In the data rows, 128 means zero.
Here are some points, one per row:
[106 104 167 100 127  56 119 157 134  87 141 121 139 102 104 129  92 118
 108 140  88 116 115 108  87 149 171  96 124 135 143 141 114 160 102 145
  44 114  86 111 118 122 156 121  90 141 179 174]
[ 94 153 149 113 106 185 113  83  97 109 126 162  93 159 110 129  80  84
 152 137 136 157 114 134 124 111 165  66 118 107  95 112 131 122 146 159
  85 157  68 159 140 119 133 152 162 114  96  62]
[142 147 128 131  72 127 110 123  84 127 135 175  90 124  95 128 169 144
 131 139 141 157 112 136 155  86 119 146 128 125  74 113  88  62 165 125
 157 141 148 150  98  83  46 117 164 124  67  34]
[100  83 145  82 130 198 103 132 121 129 110 145 138 131  79 115 122  98
 132 165 159 151 144 143  90 127 123 130 116 158 112  55 101 124  79 104
  91 178  94 151 124 126 157 104 107 107 154 112]
[213 103  79 165 131 112 120 124 119 184 123  65 135 161 138 112 104 222
  79  72 136  56 118 133 158 143 106 154 163 115 132 113  99  50 123 153
 198 129 161  82 134 158  39 126 123 106 151 104]
[135 164 129 139 100  89 126 148 122 170 121 150 118 120 182 157 158 178
 141 150 128 134 117 116  98 107  62 134 117 139 113 148 148  87 115 150
 156 154 181 120 155 104  90 127 129 212  69 109]
[125  99 127 148 169  84 130 136 155  95 156 168 172 155 148 144  56  56
 149  90 135 153 157 158 136 138 144 141 136 143  99 126 142 182 150  71
  66 103  95 129 123 116 154 107 173 175 153 113]
[110 146 156 100 122 185 133 150 101 161 179 154 143 104  43 131 103 115
 182 152 125 139  81 132 117 122 113 109 152  94 105 114 126 136 156 117
  64 146  97 196 149 118 103 139 153 143 119 120]
[118 125 101 153  16 212 178 155 115 139 119  52  35 132 110  98 255  50
  43  70 121  90 140 145 163 144 147 118 126 179 215 150 156 115 109 174
 211 241 125 102 131  84  78 144  49 123 110 156]
[134 133  70 171 197  82 133 154 135 199  71 138 165 136 205 128 150 135
 127 158  89 123 148 108  95 135  50 192 109  94 150 203 152 102  99 117
 171 103 227  69 128 151 102 132  55 157 168 142]
[107 127 168  89  74 131 123 133 112  97 145 140  77 120 112 136 195  90
 127 137  97 123  89  96 119 124 143  63  84 162 183 167 179 177  86 187
 149 207 119 226 120  91 123  99 110 117  99 159]
[ 76 104 163  72 124 142 105 142 109  92  90 184  56 127 151 112 154 103
 132 139 146 154 111 141  91 122 137 100 153 124 124 125 120 135 159 136
 148 159 117 126 136 125 144 146 125 138 113  98]
[ 86 127 106 105 194  62  93 142 161  63 127  91 183 135  83 118  68 167
 145 110 151 137 117  97 146 184 114 134 128 183 138 106 113 194 123 152
  88  69  99  74 120 165 161 106 181 143 170 238]
[117 128 172 120 119 133 127 110  88  99 149 140 182 153  25 126  91 117
 132 142 145 132 156 109 161 101 163  75 139 118 166 103 105 147 144 169
 160  71 146 148 138 147 122 143 157  99 155 115]
[112 118 111  95 135  67 124 114 151  87 100  90 228 125  95 140  59  81
 138 123 172 101 125 139 161 135 154 139 132  74 128  97  93 184 112 103
  63  60 104 113 121 168 128  91 154  65 177 208]
[173 158 139 147 179 105 120 138 182 140  82 182 140 110 255 143 148 117
 136 119 126 151 141 140  51 115 111 147  56 148 179 166  84 112 145  88
 169 113 118 180 115 147 166 149 125 161 108 163]
[169  85  91 164 159 102 127 129 112 192 160  59  83 133 122  95 134 131
  50  81 151  85 134 109 191 153 138 193 165 127 142 123 150  69 130 108
  80  69 135  79 123 197  67 130 162  90 150 121]
[115 114 133 129 170 165 112 113 140 110 153 129 185 124 148 104  77  73
 159  94 174 134 106 154  79 145 194 134 141 155 109  53  93 176 112  72
  59  99  70  58  98 155 182  83 148  99 179 153]
[113 129 142 129 107 176 128 119 102  94 136 107 107 114 120 134 162 153
 150 145  83 111 158 123 142 144 103 111 140 151 168 180 131 126 125 153
 154 157 172 123 151 136 130 124 135 117  90  90]
[189 115  90 136 121 148 119 131 137 185 148 129 146 161 178 106 119 112
 118  70 152 122 122 150 149 106 150 166 159 153 128  68 144  65  74  89
 172  99 119 125 114 127  95 158 105 104 145 101]
[ 92 128 123 138  18 130 131 139 113 107 165 136  54 108  63 114 160 152
 125 173  71 129 142 146 130 174 105  96  99 128 117 172 169 128 156 184
 136 221 132 138 121  92 138 117  74 157  89 134]
[141 145 120 149 159 153 142 115 186 158 109  63 142 109 255 138 159 140
  97 156 148 171 139 142 135  93 116 117 106 157 188 161 132 164 135  85
 210 120  58 164 137 128 186 177  78 150 130 194]
[112 147  93 121 191 125 136 104 110  79 131 175 147 103  62 146  55 162
 165 124 149 123 154 128 120 111 152 161 140  59  69  58 120 167 135 114
  71  73 151 146 101 106 149 144 172 135 111  92]
[131 143 104 158  93 123 127 137 153 162  75 179  94 139 224 164 169 131
 152 161  91 126 109 150 107 129  97 104  87 139 100 168 175 120 108  80
 203 122 192 130 116 102 139 160  92 155 135  99]
[171 162 130 161 167  68 193 125 161 142 129  73 197 115 165 148 201 219
  90 182  48 119 187 120 176 113 107 145 128  95 145 200 166 139 179 176
 132 137 176 132 162 151 168 158 130 112 118 243]
[148 135 128 135 159 144 149 113 144 136 146 129  94 122 112 118  82 139
 140 108 190 131 119  91 144 132 109 158 158 115  66 115 105  91 146 157
 131  52 155  88 122 132 150  95 154 120 145  37]
[126 135 193 105 116 152 134  91 112 113 132 120 114 134  36 142  99 169
 157 117 104 134 103 107 132 116 162 127 151  78  69 118 122 124 142  90
  87 162 111 137 161 107 149 106 148  91  76  82]
Along one direction, these points spread out more than along any other. Take the direction at right angles to it along which they spread out most. Then take the direction at right angles to both along which they spread out most. Go by this last direction. For each point below, how far along it does it lie, from 0 to 99? The average is 50, and the first point in the table lies past the average. One standard deviation of the points above along it is 16.
[126 135 193 105 116 152 134  91 112 113 132 120 114 134  36 142  99 169
 157 117 104 134 103 107 132 116 162 127 151  78  69 118 122 124 142  90
  87 162 111 137 161 107 149 106 148  91  76  82] 41
[ 94 153 149 113 106 185 113  83  97 109 126 162  93 159 110 129  80  84
 152 137 136 157 114 134 124 111 165  66 118 107  95 112 131 122 146 159
  85 157  68 159 140 119 133 152 162 114  96  62] 50
[131 143 104 158  93 123 127 137 153 162  75 179  94 139 224 164 169 131
 152 161  91 126 109 150 107 129  97 104  87 139 100 168 175 120 108  80
 203 122 192 130 116 102 139 160  92 155 135  99] 56
[ 92 128 123 138  18 130 131 139 113 107 165 136  54 108  63 114 160 152
 125 173  71 129 142 146 130 174 105  96  99 128 117 172 169 128 156 184
 136 221 132 138 121  92 138 117  74 157  89 134] 57
[ 76 104 163  72 124 142 105 142 109  92  90 184  56 127 151 112 154 103
 132 139 146 154 111 141  91 122 137 100 153 124 124 125 120 135 159 136
 148 159 117 126 136 125 144 146 125 138 113  98] 57
[134 133  70 171 197  82 133 154 135 199  71 138 165 136 205 128 150 135
 127 158  89 123 148 108  95 135  50 192 109  94 150 203 152 102  99 117
 171 103 227  69 128 151 102 132  55 157 168 142] 49
[135 164 129 139 100  89 126 148 122 170 121 150 118 120 182 157 158 178
 141 150 128 134 117 116  98 107  62 134 117 139 113 148 148  87 115 150
 156 154 181 120 155 104  90 127 129 212  69 109] 46
